In the data rows, 128 means zero.
Here are some points:
[149, 97, 180, 90, 141, 108, 149, 125, 116, 135, 108, 136, 99, 160, 136, 108, 137, 132, 114, 152, 152, 115, 110, 146, 124, 165, 106, 96, 130, 138, 141, 121]
[157, 153, 99, 197, 37, 159, 81, 168, 68, 109, 187, 140, 159, 76, 106, 188, 111, 89, 180, 45, 140, 80, 155, 111, 101, 89, 155, 219, 135, 137, 163, 156]
[161, 150, 127, 153, 54, 138, 97, 173, 34, 114, 160, 161, 127, 78, 124, 172, 118, 95, 190, 66, 154, 98, 163, 126, 91, 107, 125, 196, 141, 130, 134, 150]
[190, 109, 187, 110, 93, 114, 127, 174, 34, 146, 108, 167, 50, 103, 133, 145, 142, 115, 159, 134, 182, 104, 144, 130, 64, 134, 102, 156, 147, 138, 165, 139]
[57, 149, 118, 164, 128, 124, 143, 91, 185, 110, 190, 111, 237, 213, 131, 135, 129, 112, 73, 154, 89, 122, 91, 175, 164, 132, 157, 27, 108, 71, 104, 111]
[194, 108, 162, 87, 115, 120, 119, 160, 50, 149, 94, 163, 26, 76, 138, 117, 127, 128, 163, 116, 170, 122, 159, 106, 91, 134, 92, 201, 164, 164, 149, 143]
[121, 118, 204, 109, 146, 92, 173, 116, 141, 137, 134, 130, 138, 213, 149, 110, 140, 116, 84, 185, 154, 108, 89, 177, 127, 169, 118, 27, 128, 97, 140, 107]
[75, 197, 132, 220, 49, 128, 121, 156, 96, 110, 240, 145, 241, 189, 133, 190, 105, 50, 136, 70, 134, 73, 112, 173, 123, 91, 169, 113, 140, 71, 141, 133]
[95, 172, 95, 159, 112, 138, 115, 134, 159, 136, 155, 138, 167, 130, 128, 142, 118, 108, 131, 90, 103, 134, 141, 111, 133, 92, 153, 144, 128, 117, 115, 141]
[167, 97, 148, 101, 165, 121, 128, 130, 111, 124, 81, 126, 60, 98, 126, 105, 136, 157, 149, 146, 144, 150, 137, 122, 123, 144, 93, 147, 131, 145, 136, 112]
[124, 159, 186, 142, 100, 89, 150, 142, 105, 153, 159, 144, 137, 170, 151, 140, 142, 97, 118, 145, 171, 93, 127, 178, 102, 130, 135, 72, 144, 96, 129, 127]
[159, 113, 103, 105, 103, 140, 108, 145, 92, 119, 99, 148, 101, 81, 118, 124, 125, 139, 154, 97, 131, 134, 144, 113, 114, 123, 121, 186, 139, 152, 126, 136]
[154, 106, 182, 101, 149, 102, 164, 142, 104, 140, 96, 123, 92, 136, 145, 113, 134, 128, 122, 170, 177, 128, 115, 152, 111, 171, 106, 87, 136, 127, 134, 110]
[97, 101, 133, 93, 176, 110, 141, 90, 197, 141, 84, 93, 133, 160, 141, 99, 131, 163, 96, 184, 102, 158, 104, 109, 139, 156, 124, 76, 98, 120, 114, 125]
[158, 99, 168, 107, 155, 107, 144, 126, 114, 137, 86, 124, 69, 125, 133, 111, 133, 148, 130, 182, 148, 137, 118, 134, 110, 156, 101, 112, 135, 135, 150, 112]
[30, 137, 0, 142, 231, 208, 97, 13, 255, 95, 122, 27, 255, 115, 83, 69, 121, 212, 80, 65, 0, 222, 123, 62, 255, 79, 191, 140, 52, 165, 69, 137]
[119, 124, 112, 156, 161, 133, 140, 122, 160, 136, 142, 108, 150, 156, 124, 127, 122, 113, 94, 125, 121, 135, 119, 152, 154, 147, 135, 111, 116, 120, 118, 101]
[170, 124, 106, 125, 96, 136, 92, 146, 81, 115, 109, 138, 88, 57, 115, 139, 129, 139, 177, 86, 136, 122, 158, 95, 112, 115, 122, 214, 137, 162, 147, 144]
[128, 126, 119, 100, 143, 133, 123, 114, 151, 146, 92, 127, 120, 111, 123, 111, 133, 146, 134, 123, 119, 144, 142, 104, 128, 128, 128, 141, 114, 144, 119, 148]
[122, 161, 153, 180, 49, 121, 132, 172, 66, 116, 196, 151, 171, 151, 142, 179, 116, 70, 145, 109, 131, 74, 120, 143, 108, 119, 130, 131, 139, 106, 142, 135]
[146, 100, 238, 72, 164, 72, 180, 123, 116, 154, 92, 133, 64, 190, 167, 103, 146, 136, 91, 236, 169, 129, 108, 169, 93, 172, 89, 33, 127, 104, 143, 108]
[136, 103, 213, 92, 133, 84, 166, 152, 93, 139, 118, 149, 94, 182, 149, 130, 158, 120, 85, 168, 176, 108, 107, 169, 92, 181, 111, 52, 133, 103, 105, 115]
[150, 131, 89, 156, 81, 154, 84, 160, 81, 101, 143, 150, 118, 77, 101, 151, 129, 132, 173, 70, 121, 111, 141, 115, 120, 97, 141, 205, 140, 140, 139, 136]
[104, 131, 123, 117, 143, 136, 128, 104, 168, 135, 121, 125, 146, 151, 120, 120, 136, 137, 103, 136, 111, 147, 125, 118, 134, 124, 138, 109, 109, 119, 118, 141]
[151, 128, 110, 143, 78, 156, 83, 171, 61, 116, 132, 164, 106, 72, 100, 153, 119, 111, 183, 61, 140, 110, 151, 100, 98, 106, 124, 221, 150, 150, 139, 154]
[27, 166, 36, 191, 159, 162, 113, 64, 255, 94, 182, 60, 255, 164, 120, 123, 102, 134, 94, 121, 53, 150, 99, 116, 202, 100, 179, 84, 92, 95, 102, 119]
[131, 123, 77, 129, 135, 154, 80, 138, 127, 111, 95, 117, 100, 38, 99, 111, 125, 159, 173, 85, 134, 140, 151, 90, 132, 125, 128, 211, 134, 173, 114, 124]
[88, 138, 84, 158, 154, 155, 123, 93, 198, 108, 148, 92, 194, 135, 115, 128, 119, 138, 113, 127, 91, 148, 123, 115, 160, 124, 144, 110, 93, 120, 110, 131]
[98, 120, 104, 133, 167, 139, 141, 92, 183, 116, 145, 100, 167, 159, 134, 117, 116, 141, 90, 140, 101, 139, 100, 134, 173, 137, 138, 102, 113, 123, 115, 120]
[175, 116, 240, 95, 81, 70, 159, 156, 40, 143, 125, 168, 81, 180, 153, 149, 155, 104, 109, 173, 194, 87, 112, 187, 62, 167, 104, 68, 146, 98, 156, 130]
[87, 203, 60, 233, 10, 163, 74, 148, 97, 74, 246, 129, 253, 110, 105, 201, 98, 71, 171, 32, 103, 76, 140, 136, 137, 64, 184, 181, 129, 104, 142, 150]
[100, 201, 184, 213, 0, 98, 128, 189, 32, 112, 255, 185, 232, 200, 146, 213, 119, 30, 153, 88, 151, 30, 120, 204, 89, 102, 155, 96, 142, 60, 145, 129]
[139, 116, 71, 116, 132, 163, 126, 129, 99, 90, 147, 148, 128, 108, 114, 147, 107, 158, 158, 94, 116, 124, 136, 103, 153, 91, 145, 174, 165, 135, 120, 139]
[119, 154, 78, 159, 112, 146, 118, 127, 126, 119, 149, 117, 155, 86, 125, 137, 102, 117, 142, 95, 110, 131, 130, 112, 153, 102, 145, 184, 138, 148, 138, 135]
[42, 154, 102, 190, 126, 140, 141, 91, 223, 118, 202, 93, 255, 206, 135, 143, 106, 102, 88, 137, 84, 109, 96, 140, 164, 127, 164, 43, 108, 77, 102, 124]
[164, 102, 147, 94, 107, 123, 115, 177, 57, 119, 98, 158, 67, 82, 124, 134, 144, 127, 145, 91, 169, 113, 144, 115, 90, 154, 115, 172, 132, 157, 108, 142]
[169, 115, 159, 148, 114, 124, 133, 170, 59, 139, 137, 144, 97, 125, 129, 149, 122, 93, 131, 114, 168, 102, 135, 158, 105, 154, 118, 151, 138, 128, 144, 109]
[83, 185, 41, 197, 54, 161, 82, 122, 156, 89, 203, 118, 237, 120, 99, 161, 110, 101, 145, 51, 75, 105, 130, 123, 165, 76, 181, 168, 121, 122, 135, 144]
[168, 115, 101, 119, 122, 149, 100, 150, 98, 133, 103, 133, 77, 55, 111, 122, 125, 140, 167, 93, 139, 141, 159, 93, 108, 105, 117, 203, 131, 169, 143, 143]
[142, 87, 155, 49, 203, 105, 151, 97, 168, 161, 52, 123, 67, 131, 145, 67, 145, 182, 102, 198, 145, 171, 126, 141, 130, 158, 106, 81, 130, 128, 110, 113]
[195, 89, 196, 93, 115, 108, 117, 173, 24, 123, 85, 147, 34, 81, 143, 135, 124, 122, 177, 149, 191, 113, 146, 121, 71, 153, 81, 167, 151, 146, 162, 128]
[90, 176, 134, 174, 88, 105, 141, 133, 140, 114, 189, 130, 188, 177, 145, 156, 129, 95, 104, 127, 110, 117, 110, 163, 137, 106, 156, 86, 135, 84, 135, 124]
[92, 149, 191, 156, 147, 100, 184, 106, 153, 139, 171, 117, 180, 223, 152, 131, 143, 97, 73, 205, 131, 114, 100, 181, 128, 147, 130, 0, 119, 71, 129, 111]
[19, 151, 57, 163, 215, 135, 137, 54, 255, 126, 135, 57, 226, 166, 120, 83, 125, 164, 73, 163, 75, 165, 94, 125, 202, 134, 167, 46, 98, 108, 82, 92]
[152, 124, 56, 130, 120, 162, 84, 127, 135, 121, 101, 124, 109, 49, 94, 124, 125, 156, 172, 68, 110, 153, 156, 85, 131, 94, 139, 219, 119, 172, 133, 146]
[194, 75, 175, 113, 115, 138, 106, 165, 44, 120, 104, 147, 66, 93, 114, 151, 126, 119, 153, 120, 178, 96, 129, 127, 80, 164, 102, 183, 135, 156, 154, 127]
[63, 212, 204, 206, 61, 71, 169, 137, 120, 148, 246, 145, 242, 255, 167, 181, 134, 49, 83, 149, 164, 53, 97, 231, 110, 126, 167, 0, 145, 29, 131, 112]
[104, 133, 46, 138, 170, 156, 117, 96, 199, 125, 115, 85, 148, 89, 125, 102, 108, 156, 120, 113, 78, 169, 122, 87, 184, 101, 142, 171, 119, 158, 120, 126]
[221, 61, 214, 32, 142, 97, 148, 165, 29, 166, 39, 166, 0, 87, 161, 102, 145, 145, 152, 165, 194, 120, 151, 96, 71, 174, 58, 162, 161, 175, 142, 138]
[149, 121, 172, 154, 119, 111, 152, 157, 90, 138, 154, 140, 125, 168, 138, 150, 125, 89, 108, 136, 162, 103, 115, 177, 117, 162, 121, 104, 137, 103, 141, 94]
[149, 150, 162, 169, 40, 132, 98, 189, 20, 116, 174, 186, 121, 119, 118, 184, 120, 75, 174, 73, 165, 74, 143, 135, 73, 109, 131, 183, 159, 114, 151, 143]
[65, 144, 52, 160, 190, 146, 130, 70, 251, 111, 137, 80, 210, 151, 114, 98, 125, 162, 94, 139, 63, 174, 104, 123, 200, 112, 156, 91, 100, 112, 101, 106]
[149, 124, 98, 159, 68, 162, 86, 169, 60, 96, 150, 145, 135, 64, 98, 161, 113, 100, 181, 73, 133, 101, 148, 98, 105, 112, 125, 207, 138, 152, 142, 151]
[55, 169, 111, 178, 118, 123, 154, 85, 201, 123, 208, 97, 247, 209, 144, 136, 120, 102, 74, 141, 95, 115, 89, 162, 175, 122, 165, 42, 117, 80, 117, 114]
[126, 122, 112, 114, 142, 140, 152, 123, 98, 97, 154, 150, 127, 151, 131, 148, 114, 152, 137, 141, 131, 119, 113, 140, 140, 111, 134, 117, 171, 111, 123, 126]
[66, 167, 147, 158, 115, 99, 157, 106, 185, 147, 174, 129, 213, 220, 155, 144, 131, 105, 82, 166, 104, 119, 110, 170, 134, 124, 152, 22, 106, 59, 104, 127]
Here are 12 more points, each followed by its number:
[143, 136, 165, 134, 113, 126, 127, 164, 77, 134, 136, 146, 108, 130, 135, 142, 118, 100, 153, 102, 159, 114, 133, 136, 104, 125, 114, 146, 136, 129, 143, 132] 0
[106, 134, 80, 134, 155, 145, 124, 115, 180, 126, 110, 105, 135, 98, 120, 112, 124, 141, 131, 124, 81, 161, 138, 86, 154, 110, 126, 145, 112, 152, 108, 132] 1
[111, 147, 234, 138, 115, 54, 184, 118, 120, 151, 161, 138, 142, 236, 176, 150, 149, 101, 81, 220, 165, 96, 90, 199, 103, 160, 124, 0, 141, 57, 147, 98] 2
[52, 146, 91, 166, 167, 132, 136, 75, 239, 112, 165, 68, 230, 174, 140, 114, 113, 137, 91, 160, 76, 151, 94, 135, 182, 124, 158, 61, 107, 95, 111, 109] 3
[95, 114, 134, 104, 187, 119, 163, 94, 213, 149, 113, 106, 140, 184, 144, 96, 141, 147, 75, 175, 96, 155, 110, 135, 152, 140, 127, 51, 107, 106, 100, 111] 4
[144, 134, 140, 122, 115, 123, 124, 138, 101, 148, 131, 142, 96, 127, 144, 124, 125, 114, 136, 121, 145, 118, 138, 128, 119, 124, 120, 152, 151, 137, 132, 134] 5
[144, 113, 119, 128, 135, 145, 126, 126, 118, 111, 139, 119, 125, 114, 126, 136, 115, 133, 127, 108, 129, 124, 121, 120, 147, 133, 125, 162, 133, 143, 134, 129] 6
[112, 104, 31, 134, 145, 190, 85, 113, 189, 104, 120, 97, 160, 66, 97, 111, 110, 150, 153, 57, 81, 151, 151, 59, 164, 108, 137, 211, 100, 176, 102, 156] 7
[158, 126, 152, 140, 91, 136, 121, 155, 55, 108, 156, 150, 122, 117, 129, 165, 114, 107, 146, 105, 160, 95, 121, 141, 116, 134, 122, 168, 146, 134, 151, 132] 8
[136, 132, 140, 112, 128, 115, 125, 147, 105, 137, 97, 131, 81, 92, 131, 123, 132, 124, 146, 137, 146, 134, 142, 109, 106, 135, 113, 149, 137, 145, 127, 131] 9
[140, 136, 221, 133, 90, 83, 156, 142, 83, 146, 158, 147, 125, 192, 158, 148, 141, 98, 107, 181, 176, 81, 110, 175, 89, 153, 120, 57, 147, 84, 157, 119] 10
[186, 128, 193, 134, 48, 113, 117, 208, 0, 138, 139, 183, 62, 96, 143, 167, 132, 86, 189, 110, 191, 76, 158, 126, 50, 123, 97, 166, 169, 125, 155, 150] 11
Which of these numbered points is nearest to each point below, ignoring the 3 directions in which the first points spread most? Its number follows each.
[208, 34, 217, 0, 226, 90, 193, 131, 69, 148, 30, 161, 0, 140, 157, 90, 147, 200, 126, 236, 186, 151, 117, 134, 99, 173, 62, 90, 175, 142, 131, 108] > 8
[107, 139, 82, 145, 117, 148, 109, 101, 170, 115, 145, 103, 164, 114, 119, 127, 126, 132, 124, 100, 101, 131, 131, 108, 154, 111, 150, 144, 120, 143, 132, 142] > 10
[156, 98, 200, 68, 158, 87, 151, 152, 95, 159, 61, 140, 23, 112, 157, 101, 143, 136, 129, 194, 169, 146, 132, 121, 84, 164, 82, 105, 139, 145, 129, 121] > 9
[97, 134, 67, 136, 157, 157, 99, 87, 206, 121, 112, 86, 163, 103, 108, 110, 119, 158, 119, 108, 95, 163, 129, 86, 164, 116, 153, 155, 108, 148, 127, 139] > 10
[117, 101, 105, 124, 146, 149, 118, 120, 164, 125, 126, 108, 144, 119, 123, 120, 117, 133, 132, 113, 116, 129, 132, 96, 137, 138, 124, 138, 110, 145, 114, 134] > 7
[173, 76, 187, 65, 179, 106, 141, 140, 100, 139, 65, 122, 34, 109, 148, 98, 134, 154, 145, 192, 170, 142, 127, 125, 99, 167, 79, 122, 135, 145, 149, 117] > 3
[153, 109, 213, 95, 149, 96, 157, 152, 90, 155, 106, 145, 63, 162, 155, 116, 133, 112, 125, 157, 170, 128, 118, 150, 100, 149, 98, 100, 137, 121, 145, 121] > 0
[167, 115, 152, 117, 122, 123, 123, 148, 90, 144, 102, 143, 77, 109, 131, 128, 136, 128, 155, 131, 159, 130, 141, 124, 94, 125, 106, 147, 136, 137, 147, 135] > 11
[73, 149, 104, 132, 193, 127, 166, 64, 234, 145, 147, 90, 171, 190, 143, 95, 130, 142, 63, 173, 78, 149, 96, 131, 196, 123, 148, 53, 121, 122, 107, 111] > 5
[98, 112, 72, 117, 187, 149, 133, 92, 224, 127, 112, 100, 145, 137, 127, 90, 134, 158, 95, 125, 73, 170, 124, 101, 173, 121, 134, 117, 101, 141, 96, 117] > 4
[107, 121, 61, 119, 163, 154, 121, 109, 191, 126, 97, 102, 130, 85, 118, 99, 124, 152, 134, 121, 76, 172, 138, 76, 161, 114, 127, 156, 110, 164, 104, 131] > 1
[155, 149, 177, 139, 90, 108, 134, 168, 60, 139, 149, 157, 101, 134, 141, 152, 138, 90, 153, 130, 161, 99, 152, 156, 98, 119, 115, 118, 142, 113, 142, 134] > 11
[93, 148, 133, 158, 90, 124, 126, 125, 113, 102, 189, 139, 202, 177, 127, 154, 129, 100, 107, 127, 116, 103, 104, 173, 135, 125, 147, 83, 124, 88, 119, 124] > 8
[73, 209, 180, 214, 41, 80, 145, 143, 109, 131, 239, 145, 234, 222, 160, 188, 120, 51, 113, 142, 141, 60, 102, 196, 105, 111, 162, 49, 150, 41, 147, 119] > 2
[182, 83, 103, 82, 153, 159, 105, 138, 95, 111, 81, 126, 56, 55, 116, 113, 118, 154, 152, 94, 131, 144, 145, 84, 132, 134, 104, 224, 133, 188, 127, 137] > 6
[89, 88, 95, 82, 254, 134, 147, 59, 255, 134, 64, 57, 125, 134, 139, 54, 126, 194, 89, 202, 86, 201, 103, 101, 180, 151, 118, 71, 95, 137, 106, 104] > 3
[136, 91, 153, 76, 206, 95, 167, 83, 188, 156, 63, 101, 75, 145, 150, 79, 145, 179, 86, 205, 122, 170, 113, 126, 149, 159, 104, 69, 117, 134, 122, 105] > 2
[132, 147, 99, 157, 99, 150, 111, 140, 115, 123, 149, 132, 141, 104, 117, 144, 121, 115, 158, 90, 129, 125, 143, 118, 121, 96, 139, 165, 128, 129, 135, 140] > 11
[138, 129, 115, 129, 117, 137, 118, 152, 106, 125, 117, 134, 103, 83, 126, 130, 121, 123, 161, 113, 112, 131, 148, 94, 120, 113, 114, 173, 128, 157, 129, 138] > 1
[147, 128, 173, 115, 81, 117, 122, 150, 67, 135, 130, 160, 119, 128, 135, 149, 133, 110, 147, 121, 157, 104, 143, 133, 85, 134, 120, 130, 124, 121, 134, 148] > 11
[163, 125, 122, 112, 120, 131, 114, 144, 98, 141, 111, 141, 73, 83, 133, 114, 128, 125, 152, 106, 139, 130, 158, 101, 120, 120, 114, 194, 150, 157, 133, 138] > 5
[191, 106, 239, 88, 98, 87, 170, 185, 0, 117, 150, 207, 46, 164, 157, 175, 122, 114, 161, 178, 211, 69, 117, 183, 66, 141, 94, 107, 205, 95, 158, 122] > 8
[180, 100, 172, 94, 130, 97, 132, 142, 82, 141, 80, 141, 46, 99, 138, 125, 144, 146, 148, 148, 162, 128, 141, 118, 104, 147, 102, 154, 146, 152, 152, 128] > 2
[133, 121, 133, 99, 147, 134, 127, 132, 119, 139, 102, 128, 104, 106, 136, 108, 124, 135, 135, 128, 132, 145, 139, 109, 129, 137, 107, 135, 130, 144, 114, 132] > 11
[37, 188, 128, 203, 102, 100, 157, 91, 211, 121, 238, 104, 255, 249, 163, 163, 122, 90, 78, 154, 90, 93, 87, 190, 156, 105, 184, 4, 116, 31, 116, 108] > 2
[170, 102, 178, 84, 137, 107, 137, 132, 100, 144, 95, 133, 62, 124, 143, 110, 144, 143, 124, 163, 157, 128, 135, 130, 106, 150, 100, 120, 134, 141, 149, 127] > 10
[182, 98, 99, 102, 134, 147, 72, 163, 69, 112, 56, 135, 34, 1, 98, 106, 132, 162, 202, 79, 165, 140, 167, 76, 107, 128, 101, 251, 140, 200, 129, 130] > 9
[142, 152, 139, 142, 73, 119, 118, 159, 67, 133, 145, 159, 121, 107, 134, 163, 127, 98, 157, 103, 144, 102, 147, 135, 99, 113, 124, 165, 142, 121, 130, 137] > 9
[127, 141, 130, 149, 64, 127, 113, 168, 71, 104, 170, 153, 155, 122, 117, 170, 137, 95, 135, 67, 155, 86, 134, 141, 104, 135, 148, 148, 135, 124, 107, 143] > 7
[51, 182, 184, 186, 114, 95, 172, 121, 162, 141, 216, 128, 231, 255, 160, 156, 118, 71, 81, 157, 125, 100, 81, 200, 135, 128, 155, 7, 126, 42, 123, 111] > 0
[113, 124, 84, 130, 117, 145, 113, 138, 136, 102, 139, 127, 153, 103, 112, 131, 137, 131, 118, 75, 120, 124, 127, 112, 133, 136, 149, 150, 118, 143, 92, 141] > 7
[91, 147, 98, 145, 136, 133, 129, 122, 169, 124, 136, 115, 158, 127, 128, 121, 123, 120, 121, 132, 87, 145, 128, 107, 145, 112, 133, 118, 116, 131, 114, 133] > 1
[78, 166, 122, 164, 110, 121, 143, 128, 158, 125, 172, 122, 192, 163, 139, 142, 124, 101, 117, 142, 92, 120, 117, 137, 138, 112, 140, 86, 124, 103, 112, 127] > 1
Here are 12 other points, each followed by its number:
[92, 103, 64, 104, 166, 148, 105, 85, 221, 119, 87, 90, 155, 109, 116, 98, 119, 172, 114, 129, 75, 170, 118, 75, 163, 133, 136, 139, 87, 148, 104, 138] 0
[114, 135, 111, 151, 145, 132, 126, 118, 163, 129, 132, 116, 146, 140, 114, 133, 127, 122, 109, 116, 116, 136, 124, 132, 151, 132, 145, 130, 120, 132, 134, 116] 1
[82, 171, 118, 172, 85, 129, 125, 103, 156, 126, 185, 134, 226, 182, 117, 151, 135, 110, 96, 110, 117, 104, 118, 163, 144, 115, 170, 82, 118, 84, 118, 133] 2
[179, 108, 155, 102, 100, 128, 116, 150, 64, 122, 107, 153, 86, 98, 130, 145, 127, 136, 150, 119, 161, 116, 139, 139, 95, 131, 118, 163, 133, 131, 150, 139] 3
[100, 123, 92, 125, 164, 147, 146, 103, 183, 124, 123, 99, 160, 140, 130, 103, 120, 139, 107, 143, 88, 155, 121, 108, 166, 132, 126, 106, 108, 136, 108, 121] 4
[144, 135, 186, 139, 99, 83, 147, 142, 86, 137, 140, 143, 111, 157, 148, 147, 139, 111, 126, 163, 162, 97, 119, 158, 99, 143, 122, 93, 147, 99, 152, 120] 5
[46, 187, 86, 215, 70, 144, 124, 107, 182, 90, 243, 113, 255, 204, 116, 166, 106, 82, 100, 83, 89, 87, 91, 172, 180, 103, 189, 72, 116, 83, 129, 124] 6
[109, 113, 60, 116, 131, 156, 92, 108, 173, 111, 103, 101, 152, 87, 110, 119, 118, 157, 139, 98, 88, 152, 138, 76, 142, 119, 141, 173, 96, 151, 113, 149] 7
[128, 129, 81, 108, 168, 144, 126, 104, 179, 142, 108, 110, 107, 101, 132, 93, 128, 153, 116, 113, 106, 164, 143, 94, 163, 120, 127, 160, 128, 160, 114, 132] 8
[155, 109, 108, 100, 135, 147, 136, 134, 75, 102, 135, 157, 97, 114, 121, 144, 113, 159, 156, 121, 137, 118, 130, 118, 132, 107, 128, 165, 174, 132, 126, 134] 9
[61, 208, 150, 196, 102, 99, 161, 101, 174, 145, 213, 119, 230, 216, 154, 153, 130, 81, 83, 157, 113, 106, 112, 177, 141, 112, 164, 23, 143, 60, 129, 118] 10
[140, 137, 224, 146, 72, 80, 158, 171, 50, 147, 158, 166, 125, 176, 151, 157, 144, 75, 119, 160, 190, 68, 119, 187, 75, 158, 119, 69, 146, 87, 133, 115] 11
Which of these numbered points is nearest to each point below, ignoring the 3 directions in which the first points spread most? Its number follows each.
[133, 136, 110, 115, 141, 130, 122, 124, 147, 146, 119, 123, 112, 101, 126, 111, 139, 135, 125, 100, 134, 139, 149, 124, 137, 119, 133, 143, 126, 148, 114, 133] > 8
[66, 177, 128, 163, 163, 109, 164, 79, 221, 152, 165, 97, 199, 206, 150, 112, 136, 119, 72, 176, 100, 144, 110, 152, 167, 119, 150, 31, 122, 82, 115, 113] > 10
[44, 176, 130, 167, 120, 109, 163, 87, 217, 144, 186, 111, 246, 231, 150, 142, 127, 110, 66, 164, 90, 125, 101, 174, 147, 120, 169, 13, 95, 53, 98, 125] > 7
[198, 92, 190, 62, 171, 98, 152, 141, 78, 171, 34, 147, 0, 95, 138, 92, 158, 157, 138, 193, 172, 157, 146, 125, 80, 157, 76, 121, 138, 156, 144, 124] > 10
[118, 145, 147, 151, 114, 105, 138, 122, 132, 129, 149, 126, 150, 158, 142, 144, 132, 122, 116, 151, 131, 114, 114, 147, 125, 131, 134, 96, 136, 101, 135, 120] > 5
[140, 149, 29, 170, 55, 190, 89, 157, 47, 64, 204, 167, 172, 70, 95, 190, 88, 124, 206, 22, 118, 91, 147, 105, 143, 52, 165, 243, 179, 136, 132, 157] > 9
[120, 139, 100, 117, 159, 130, 127, 113, 172, 151, 115, 116, 121, 113, 127, 102, 140, 144, 119, 112, 127, 149, 143, 119, 143, 117, 137, 127, 118, 144, 109, 132] > 8
[127, 111, 118, 101, 138, 139, 119, 115, 142, 137, 99, 125, 123, 113, 123, 117, 133, 150, 130, 130, 121, 140, 141, 108, 123, 130, 124, 135, 108, 141, 113, 147] > 7
[122, 130, 161, 133, 108, 118, 139, 131, 114, 126, 154, 134, 151, 170, 129, 131, 133, 104, 117, 124, 140, 97, 111, 156, 132, 139, 133, 91, 130, 117, 146, 125] > 6
[87, 143, 22, 146, 129, 187, 89, 93, 195, 110, 142, 102, 205, 91, 100, 125, 113, 146, 133, 64, 69, 152, 145, 82, 169, 93, 163, 174, 90, 147, 93, 161] > 7
[93, 162, 60, 180, 86, 158, 111, 133, 148, 100, 184, 118, 206, 112, 115, 155, 111, 102, 141, 79, 76, 118, 129, 100, 159, 99, 153, 161, 122, 134, 115, 141] > 4
[174, 107, 113, 106, 101, 151, 95, 153, 77, 103, 109, 142, 92, 71, 101, 126, 125, 127, 179, 64, 143, 115, 148, 100, 122, 122, 116, 210, 132, 177, 148, 147] > 6
[97, 154, 99, 140, 136, 128, 130, 119, 176, 146, 135, 126, 150, 139, 133, 124, 130, 123, 118, 113, 103, 142, 135, 113, 140, 100, 144, 125, 120, 122, 105, 135] > 8
[69, 138, 93, 139, 159, 136, 158, 94, 221, 122, 151, 91, 195, 173, 139, 110, 124, 128, 80, 151, 68, 150, 103, 118, 177, 127, 141, 69, 105, 116, 104, 116] > 4
[191, 99, 125, 93, 149, 142, 112, 150, 88, 136, 58, 136, 36, 57, 106, 116, 138, 145, 154, 97, 149, 147, 156, 94, 117, 142, 108, 213, 134, 191, 150, 129] > 1
[169, 98, 133, 96, 92, 131, 90, 160, 64, 118, 89, 143, 72, 63, 114, 145, 123, 136, 181, 99, 147, 117, 149, 87, 81, 135, 108, 209, 127, 163, 145, 156] > 7
[140, 113, 133, 112, 188, 123, 144, 107, 168, 142, 90, 109, 93, 133, 121, 103, 145, 148, 102, 155, 128, 154, 126, 125, 148, 150, 124, 117, 116, 148, 137, 106] > 1
[153, 106, 95, 90, 147, 153, 100, 109, 139, 137, 76, 127, 97, 76, 99, 105, 138, 166, 137, 99, 126, 150, 155, 99, 131, 127, 130, 176, 111, 170, 121, 152] > 2
[142, 153, 172, 136, 106, 98, 142, 139, 83, 148, 133, 147, 115, 143, 134, 141, 138, 111, 131, 159, 154, 116, 134, 160, 94, 128, 119, 95, 142, 106, 139, 124] > 10
[70, 174, 51, 200, 105, 155, 81, 122, 163, 94, 175, 105, 214, 90, 96, 144, 114, 121, 154, 65, 104, 119, 126, 120, 160, 100, 170, 167, 126, 134, 109, 121] > 11
[68, 160, 117, 177, 118, 129, 149, 116, 167, 112, 184, 113, 221, 177, 134, 144, 113, 96, 99, 139, 93, 120, 100, 145, 152, 127, 141, 71, 113, 93, 114, 117] > 4
[163, 80, 178, 37, 196, 101, 160, 116, 146, 170, 39, 130, 33, 129, 149, 84, 158, 177, 107, 195, 144, 171, 140, 119, 104, 163, 89, 92, 107, 139, 113, 128] > 7
[177, 109, 112, 115, 123, 129, 107, 135, 102, 124, 89, 126, 73, 64, 122, 125, 130, 148, 158, 110, 136, 139, 147, 94, 122, 124, 116, 193, 139, 165, 144, 138] > 5
[120, 134, 58, 134, 135, 161, 126, 117, 121, 87, 165, 142, 159, 120, 114, 152, 102, 154, 154, 96, 105, 126, 127, 115, 161, 82, 150, 162, 161, 121, 113, 131] > 9
[128, 140, 114, 158, 122, 132, 116, 134, 130, 123, 139, 121, 140, 121, 105, 147, 127, 108, 128, 96, 126, 125, 132, 125, 135, 125, 144, 156, 128, 137, 136, 122] > 1
[231, 23, 159, 0, 220, 129, 133, 132, 90, 158, 0, 139, 0, 27, 135, 55, 143, 203, 156, 167, 148, 179, 164, 46, 109, 171, 45, 216, 134, 236, 126, 137] > 4
[147, 130, 9, 151, 125, 191, 64, 136, 139, 99, 109, 108, 128, 17, 72, 134, 111, 141, 176, 16, 96, 154, 167, 57, 163, 91, 154, 255, 115, 204, 132, 147] > 1
[158, 126, 158, 140, 88, 123, 128, 174, 54, 120, 133, 146, 118, 100, 128, 155, 116, 104, 164, 107, 176, 99, 133, 145, 97, 144, 121, 153, 144, 128, 144, 126] > 11
[162, 82, 99, 52, 211, 131, 137, 112, 180, 135, 35, 100, 38, 76, 130, 66, 139, 188, 119, 141, 101, 200, 141, 80, 151, 134, 102, 163, 116, 180, 122, 121] > 8
[146, 105, 40, 99, 157, 178, 90, 127, 157, 118, 66, 108, 80, 20, 101, 95, 119, 165, 171, 82, 80, 179, 165, 40, 149, 101, 108, 235, 113, 203, 109, 149] > 4
[191, 67, 202, 57, 175, 96, 162, 149, 78, 151, 37, 127, 17, 103, 141, 92, 143, 151, 138, 180, 195, 146, 128, 130, 94, 188, 75, 116, 136, 156, 142, 113] > 11
[131, 162, 88, 160, 80, 147, 92, 160, 105, 128, 153, 149, 135, 82, 112, 157, 121, 100, 172, 52, 120, 118, 164, 100, 116, 81, 144, 210, 134, 141, 129, 159] > 8
[92, 153, 87, 159, 112, 144, 122, 125, 157, 119, 154, 118, 173, 122, 122, 139, 118, 114, 132, 113, 86, 134, 132, 107, 147, 106, 143, 134, 119, 129, 117, 132] > 4
